In the data rows, 128 means zero.
Here are some points, each followed by its number:
[120 156 124 148 105 138 119 137 128 161  72 126 147 101 105 140 120 117 116 105 117 122 145 195 109 118 147 154 131 111  90 110 187 124 130 169 155 151 118 141 122  70 108 125 160 172 143 151 115 190 134 118 163 165 155 157 124 116 174 140 181 110 156 129] 0
[121 146 135 147 111 136 125 133 124 162  79 136 162 113 103 138 113  89 107 116 109 122 152 191 111 123 144 155 131 108  94 109 201 120 134 148 141 142 133 126 112  53 121 133 168 172 146 157 111 182 131 108 166 147 143 153 114 122 159 140 179  97 145 137] 1
[ 90 231  48  80 154 215 154 117 209 112 119  44  64 145 177 209 150 183 194 122 171 163 115 180 135 155 114 111  79 166 118 175 165 194  72 185 222 117  49 175 182 130 156 123  87 169  85  88 179 167 120 184 143 122 100 172 104 144 234  97 123 199 231  63] 2
[ 90 206  65  84 154 186 171 102 190 105 127  58  71 147 173 200 153 173 181 143 176 162 109 173 144 164 108  97  93 164 126 176 159 189  75 165 194  99  57 153 183 126 153 141  87 148  89  80 180 144  98 178 136 112 101 153  99 153 202  90 115 181 208  78] 3
[ 76 181  80  77 179 171 174  90 172  81 148  78  87 171 169 178 155 146 166 166 174 171  87 148 166 169  73  82  74 172 152 181 167 187  74 123 178  86  74 117 175 124 175 159  86 119  78  81 183 114  91 166 103  96  89 106  87 170 162  93 104 182 184  76] 4
[102 180  70  80 163 186 159 112 187  85 147  70  77 161 181 172 172 187 188 151 165 166 103 105 159 166 101  80  76 170 150 174  95 178  84 141 193  99  74 153 186 173 167 126  80 102  84  84 170  97 106 189 112 102  98 134 102 152 179  88  84 194 197  84] 5
[109 164  87  96 142 160 147 116 171 114 130  80  93 147 162 150 158 177 166 134 144 160 115 113 149 156 113  99  96 158 145 154 108 159  95 150 167 119  87 147 170 158 148 127 100 114  98  97 166 114 113 170 116 115 107 143 109 137 167 101 107 176 183  93] 6
[115 156  92 115 139 156 130 117 161 112 122 102 108 141 152 135 150 154 157 135 146 148 117 120 146 150 116 108 109 145 137 154 118 149 104 146 157 114  95 139 154 153 143 129 117 116 109 117 152 123 112 159 118 117 112 139 120 135 160 110 109 157 169 108] 7
[126 152 112 121 139 148 140 123 142 121 122 112 123 144 140 125 152 135 136 131 137 144 117 124 144 137 118 113 119 137 134 132 124 143 112 144 151 120 112 133 149 133 141 136 122 116 116 121 139 133 121 148 128 124 118 135 113 122 147 118 121 138 154 105] 8
[128 130 152 129  98  75  93 169 132 140 149 137 171  61  88 138   0  68  77  91 100  82 186 201  56  81 168 183 151  89  59 120 154 110 171 217 150 167 150 140  97 100  89 180 115 232 155 150 100 225 174  60 193 217 185 217 244 159 161 200 153 118 188 140] 9
[147 155  92 117 120 162 117 140 173 132 142  86  80 137 163 136 177 223 174 108 134 136 122  97 132 139 130 106 119 148 131 143  52 147 104 148 160 136  87 190 168 194 127  80 102 112 115 117 146 101 136 179 122 119 115 150 134 109 154 119  95 173 151 114] 10
[146 130 133 117  96  97  88 189 163 148 173 122 133  72 103 144   8 143 109  77 100  86 184 151  62  80 174 168 148  97  59 128  86 116 159 210 154 183 141 176 114 164  80 148  93 222 150 134  97 186 189  94 171 204 179 215 255 150 163 196 138 150 176 125] 11
[114 176  81  85 161 177 147 111 180 100 143  73  68 153 173 171 164 186 180 139 156 150  96 123 153 156 104 101  90 165 138 171 113 165  90 140 172 107  86 155 177 164 149 112  90 117  92  84 161 107 125 179 105 108  98 132 110 136 160 100  98 170 169  91] 12
New points follow, each followed by the numbers of its three nearest points above by angle, nearest first.
[120 129 135 113 160 122 158  96 112  93 148 131 124 160 138 138 152 115 131 168 148 141 103 114 158 149  95 106 117 143 158 149 140 132 118  76 108  95 129  93 126 127 149 146 119  93 110 117 140  85  95 117  94  88 103  75  84 155  98 105 103 127 102 124] 4 5 12
[ 87 120 147 113 168 112 176  72  86 113 136 146 148 149 128 138 124  64 114 179 157 154 101 136 169 157  72 111 110 143 158 142 206 147 113  75 113  83 133  60 118  64 152 176 128 114 115 114 138 120  81 104  95 100 105  72  90 173 102 108 129 115 103 120] 4 3 8
[ 97 127 131 116 166 125 174  80  98 103 138 130 139 157 127 140 127  80 119 179 152 147  91 147 154 146  85 108 108 149 156 143 192 135 108  86 117  88 130  74 126  84 155 173 128 118 110 119 146 115  91 111 107  96 102  86  90 165 111 100 127 124 115 116] 4 3 8
[ 95 163  82  73 185 172 168  84 168  79 167  83  71 170 183 179 162 164 181 173 183 173  83 117 169 168  75  84  85 181 167 177 128 176  78 108 159  85  88 122 177 155 169 135  78 102  83  71 177  87  95 179  90  89  79  96  93 156 144  81  83 178 152  76] 4 5 12
[113 111 145 119 157 112 156  89 110 117 143 134 137 155 132 130 144  98 108 171 147 143 109 119 157 146 101 102 120 142 153 132 149 129 128  71 112  93 143  78 110 112 146 141 117  99 110 118 139 100 100 124  96  95 109  78  90 157  95 111 120 117  97 122] 4 5 12
[102 147  93 102 158 153 165  98 151 101 150 103 102 153 156 163 149 135 152 154 153 153  98 133 146 148 105 104 102 152 139 157 150 161  94 116 149 104 102 127 154 135 149 126  98 121  97  95 163 112 113 159 114 103 104 118 102 137 141  99 113 153 147 104] 4 5 12
[ 84 128 140 100 169 131 166  74 102 104 144 128 145 162 140 149 136  78 122 188 158 165  93 138 162 159  72 105 103 148 158 145 188 147 109  73 121  82 125  65 128  76 167 177 123 103 105 106 150  99  83 118  96  92  98  73  86 177  97  96 118 126 114 105] 4 5 3
[ 96 128 125 112 168 137 159  94 121 100 144 119 122 155 147 144 131 106 135 172 163 157 100 136 164 152  88 106 113 150 158 150 177 147 107  91 124  94 117  89 133  95 158 156 122 111 108 109 146 108  93 130 103  95 104  96  91 162 118  98 115 131 125 114] 4 5 3
[129  92 139 124 144 115 131 114 106 102 146 148 123 155 140  96 147 130 136 156 135 141 110  52 155 138 113  95 126 135 169 133  94 119 130  80 100 109 136 105 142 157 140 130 127  67 120 121 134  59 119 138  84  97 114  87 121 132  78 122  82 135  96 132] 5 4 12
[ 97 150 113 101 158 146 156 102 137 100 144 107 107 150 148 153 140 122 143 157 157 153 101 141 144 153 100 102 108 150 145 156 158 149  99 108 140 106 112 109 147 119 146 149 116 117 101 100 153 114 104 138 108 100 101 104  96 153 129  96 115 140 130 110] 4 5 12
[120 103 121  98 162 125 155 105 110  85 176 129 104 171 165  99 173 138 151 171 160 155  83  42 177 157  89  91 106 155 199 156  66 133 112  64 100  90 128  91 147 190 149 134 103  47 102 100 148  38 107 155  67  82  94  68 104 148  75 102  58 154 103 120] 5 4 12
[128  87 143 138 135 111 118 128 102 114 129 151 129 138 124  89 144 102 119 141 120 126 116  74 136 131 123 117 134 126 156 128 110 114 148  96 102 118 144 112 133 143 128 132 139  81 134 141 124  90 133 128 100 119 127  99 122 110  91 125 102 130 104 144] 10 5 4
